In the rows, zero is written as 128.
Each named move below is a turn or a mirror, shown by a few rows before and after it. Which moves, in which order, take the first row of each later pair to the second? The first pair is answered.
move z_763:
[ 95 193  86 104  98  73 111 163  92 135] |-> [175 157  92  83 181  74 132 104 125 170]
[152  90 172 118 171 155 175  93 121 135] |-> [ 74 127 167 137  86 153 156 152  91 100]
[156  91  38 130 106  67 148 128 184 100] |-> [138 101  35 135  87  67 145 137 177  91]
move z_964:
[149 136 158 127 133 163 133 142 102 136] |-> [141 121 157 134 123 165 147 143 103 124]
[ 93 105 123  86 114 132 199 168 138 124] |-> [124 166 123  67 156 123 147 173 127 172]
[101  60 127 133 105 128 190 123 144 107] |-> [154 164 127  99 182 112  99 131 126 190]
move z_526:
[139 109 163 126 120 122 149 128 139 132] |-> [146 122 168 119 129 129 140 130 137 146]
[121 169 101 169 114 103  54 128 127 111] |-> [ 99 114  80 153  76  95 130 140 147  81]
[184 164  81  93 192  71 116  81 182 210] |-> [185 135  72 163 164  69  92  39 201 156]

Each pair is 2 to 3 moves apart.
[143 163 130  96 157 112 120 154 129 121] |-> [121 123 125 107 126 112 164 154 139  88] -> z_526, z_964, z_526
[131 148 113 160 132  97  92 124 146 129] |-> [134 123 105 107 146  94 155 139 156 146] -> z_526, z_763, z_526
[150 142 165  76 181 158 128 121 101 191] |-> [139  88 164 187 130 160 103  66 123 100] -> z_526, z_964
[107 125  98 100  95 115 141 174  90 122] |-> [167 141 117  98 168 121 108 132  97 161] -> z_526, z_763
[147  98 162 171 154 163 131 107 115 123] |-> [162 105 145 178 156 146 114 100 127 118] -> z_526, z_964, z_526
[123 109 145 132 125 168 151 104 121 127] |-> [103 138 141 137 104 163 128 128 105 126] -> z_964, z_763, z_964
[150 133 146 168 144 144  67  70 149 124] |-> [171 160 115 115 168 119  75  96 157 165] -> z_526, z_964
[149 117 145 168 140 161  81 103 127 138] |-> [104  80 125 155  86 155 144 135 133 105] -> z_763, z_526
[176  98 163 117 190 161 139  83 129 152] |-> [166  65 150 126 167 152 170  81 140 125] -> z_526, z_526
[140 114 167 125 180 143 115 109 127 132] |-> [137 113 167 110 182 141 128 118 126 137] -> z_964, z_526, z_964
[144 134 103 115 140 107 138 118 140 139] |-> [137 131 115 102 141 116 153 127 134 144] -> z_526, z_964, z_526
[103 163 119 115 111 128 115 164 104 126] |-> [113 168 112 131 110 120  96 150 112 119] -> z_526, z_526, z_964
[108 122 164 133 124 144 133 130 107 122] |-> [107 133 165 132 124 144 127 135 103 125] -> z_763, z_964, z_763
[147 153 120  54 179 147 149 146 136 150] |-> [ 82 129 129 154  84 159 120 141 124  62] -> z_763, z_526, z_964
[108 149  98 138  75 101 136 124 130 101] |-> [163 164 102 115 142  97 117  97 140 145] -> z_964, z_763
[ 91 197 111 137  89 118  84 191  92 119] |-> [201  86  99 149 178 109 142  75 166 118] -> z_526, z_763, z_526
[130 154 120 137 124 121  80 123 117 134] |-> [114 105 121  95 120 128 163 135 124 132] -> z_763, z_964, z_526
[119 153 125 130 132 150 105 117 134 131] |-> [103 132 125 112 119 152 143 129 138 122] -> z_964, z_526
[111 113 141  67 116 141 182 160 118 154] |-> [123 176 164 115 131 150  80 142  95 165] -> z_763, z_526, z_763
[117 160 105 113 113 107 114 158 127 140] |-> [119 161 120 142 111 118  88 145 122 132] -> z_964, z_526, z_526
[ 93 136 115 124  77 117 167 149 127 109] |-> [125 179 111 158 101 108  88 127 126 120] -> z_964, z_526
[154  96 104 144 139 115 135  96 154 107] |-> [158 101  93 127 147 108 139 105 157 117] -> z_964, z_526
[189 108  91 140 159 102 131  82 159 137] |-> [115 175  85 154  88  97  82 153 121 123] -> z_763, z_964
[132  94 118 127 122 125 157 125 155  93] |-> [125 133 130  81 143 131 154 157 133 134] -> z_763, z_526
[115 151 199 123 158 176 123 129  80 170] |-> [ 92  73 168 158  98 165 180 114 113  98] -> z_526, z_526
[104 160 104 135  97 108  88 156 122 125] |-> [165 108 101 143 146 103 113  93 158 124] -> z_763, z_526
[122  93 173 154 125 152 116  89 140 104] |-> [108 148 170 152 116 144  72 120 120 121] -> z_964, z_763
[127 191  96 110 103 113 110 163 113 160] |-> [173  97 101 109 144 123 183 102 155 145] -> z_964, z_763
[173 102 129  84 164 147 173 119 137 165] |-> [186 128 149 110 178 154 122 105 128 170] -> z_964, z_526
[ 70 100 132 182  63 142 146 119 146  75] |-> [ 51 124 133 109  70 143 184 171 128 115] -> z_763, z_526, z_763
[127  87 100  90 151 118 129  92 146 111] |-> [ 80 132  97  98 103 116  97 138 121 104] -> z_964, z_763
[159 108  99 132 134 106 132  99 157 102] |-> [143 126  98  82 138 107 160 138 140 131] -> z_763, z_526, z_763
[ 90  92 169 174  96 150 119 131 117  85] |-> [148  99 180  97 184 156 146 120 123 156] -> z_763, z_526, z_526
[177 114 104 155 161 107 106  72 163 128] |-> [ 83 130  86 118  71 103 156 165 133 105] -> z_763, z_526
[ 92 126 116 102 171 112 179 139 161 179] |-> [ 62 145 119 194 113 113 102 128 152 124] -> z_526, z_763, z_526
[156 119 130 108 155 121 139 115 138 145] |-> [147 100 134 138 139 126 138 102 147 118] -> z_526, z_964
[148 119 137 123 141 140 164 149 118 141] |-> [158 127 141 164 140 138 118 123 121 127] -> z_526, z_526, z_964
[102 136 117 137 115 111  76 129 130 155] |-> [ 84 109 117 109 100 116 132 147 131 147] -> z_964, z_526
[119 158 128 121 116 129 123 134 125 135] |-> [132 119 120 132 120 127 144 111 146 116] -> z_763, z_526, z_526
[102 114 148 101 124 160 164 163 103 128] |-> [132 144 168 116 161 164 112 138  99 150] -> z_526, z_763
[104  69 126 152  88 126 144 135 145  97] |-> [120 109 136  74 141 131 159 167 125 171] -> z_526, z_763, z_964
[150 115 136 155 136 124 132  85 134 114] |-> [147 121 130 103 147 120 171 115 131 143] -> z_964, z_526, z_526
[175 112 175 183 152 149  92  75 141 144] |-> [ 87  84 153 132  70 147 191 155 124 114] -> z_964, z_763, z_526
[126 138 167 156 120 156  92 103 102 132] |-> [104  94 156 135  93 152 155 117 115 112] -> z_964, z_526
[150 136 147 147 145 166  95  96  99 144] |-> [112 123 143 163  99 171 110 115  91 113] -> z_763, z_964
[148 162  92 163 116  81  70 140 158 146] |-> [165  88  94 167 122  88 130 104 183 122] -> z_964, z_763
[146 135 151 131 178 172 118 111 136 135] |-> [107 173 137 139 133 163  90 151 119 125] -> z_763, z_526, z_964
[136 140 127 147 167 123 142 116 108 156] |-> [102 144 123 169 121 124 137 136  99 126] -> z_763, z_526
[125  93 150 119 145 149 162 128 142 138] |-> [ 96 134 156 149 117 153 110 148 118 129] -> z_526, z_763, z_526
[107 143 166 122 127 159 136 142 100 136] |-> [130 117 170 148 139 162 136 105 118 125] -> z_526, z_763, z_964
[156 120 105  98 183 143 164 114 128 145] |-> [102 178 105 148 118 140  94 151  97 115] -> z_763, z_964, z_526
[128 113 148 128 144 132 140  74 142 128] |-> [ 80 139 144 110 101 133 149 125 122 122] -> z_763, z_526
[101 114  95 136  97  84 162 132 146  69] |-> [152 153  85 145 143  70  96 104 155 101] -> z_964, z_526, z_763
[131 157 120 128 141 124  94 137 121 137] |-> [121 153 138 119 142 138 107 143 109 141] -> z_964, z_526, z_526
[ 74 130 103 162  92 117 116 143 136 116] |-> [145 110 111 121 180 121 140 100 158 167] -> z_763, z_526, z_526
[131 137 131 153  72 138  85 100 131  95] |-> [159 121 134  62 133 135 158 115 136 154] -> z_763, z_526, z_526
[128 143 103 102 114 129 144 161 117 138] |-> [163 150 117 121 151 133 110 124 121 151] -> z_964, z_763, z_526
[139 134 149 168 157 138 103  93  98 138] |-> [111  89 138 139 129 141 183 112 103 120] -> z_964, z_526
[134 144 148 136 135 137 116 114 120 127] |-> [120 132 148 144 118 139 126 118 119 113] -> z_763, z_964
[133 113 125  64 142 134 212 160 146 192] |-> [147 196 157 120 161 146  87 145 114 213] -> z_763, z_526, z_763
[138 129 149 139 169 163 107 112 145 105] |-> [134 101 138 123 163 158 148 114 154  96] -> z_763, z_526, z_763
[113 146 121  82 123 111 121 162 104 124] |-> [157  90 133 120 156 120 128  94 131 106] -> z_526, z_964, z_763
[116 117 135 197 102 142 102 110 133  92] |-> [168 150 120 105 182 127 122 124 138 178] -> z_763, z_526, z_964
[138  54 114 161 108 127 157 102 153  72] |-> [177 170 111 131 171 113  56 124 131 155] -> z_763, z_964
[136  78 146 205 137 142 111  82 136  75] |-> [171 134 129 182 178 120  58  86 135 124] -> z_526, z_964, z_526
[151 112 187 139 161 157 127  89 115 140] |-> [152  83 159 164 140 144 136  77 138 109] -> z_526, z_964, z_526
[128  97 104 104 111 113 153 122 175 126] |-> [137 151 104  90 126 105 107 140 159 156] -> z_763, z_964
[187 125  99  99 138 104 154  86 158 139] |-> [174  99 103 115 119 113 171  79 161 115] -> z_526, z_964
[134 103 148 131 155 154 158 133 110 154] |-> [136  96 148 168 145 152 136 114 117 129] -> z_526, z_526
[149  96  93 165 125 117 115  93 174  92] |-> [109 108  83  89 106 115 179 162 156 118] -> z_763, z_526
[118  86 125  94 120 143 195  98 135 121] |-> [132 180 120  73 147 132 112 127 112 173] -> z_763, z_964
[ 95 144 125 115 104 123 127 156 117 126] |-> [ 94 134 123 130  97 122 125 149 122 113] -> z_526, z_526, z_526
[ 91 128  90 133  97 134 127 158 133 116] |-> [106 151  90 145 107 129  90 151 132 124] -> z_964, z_526
[103 149 112 112 115 115  83 116 104 126] |-> [ 85 127 113  94 102 120 128 127 106 120] -> z_964, z_526
[124 112 154 149 136 123 140 109 156 114] |-> [130 136 164 118 156 125 133 128 142 148] -> z_526, z_526
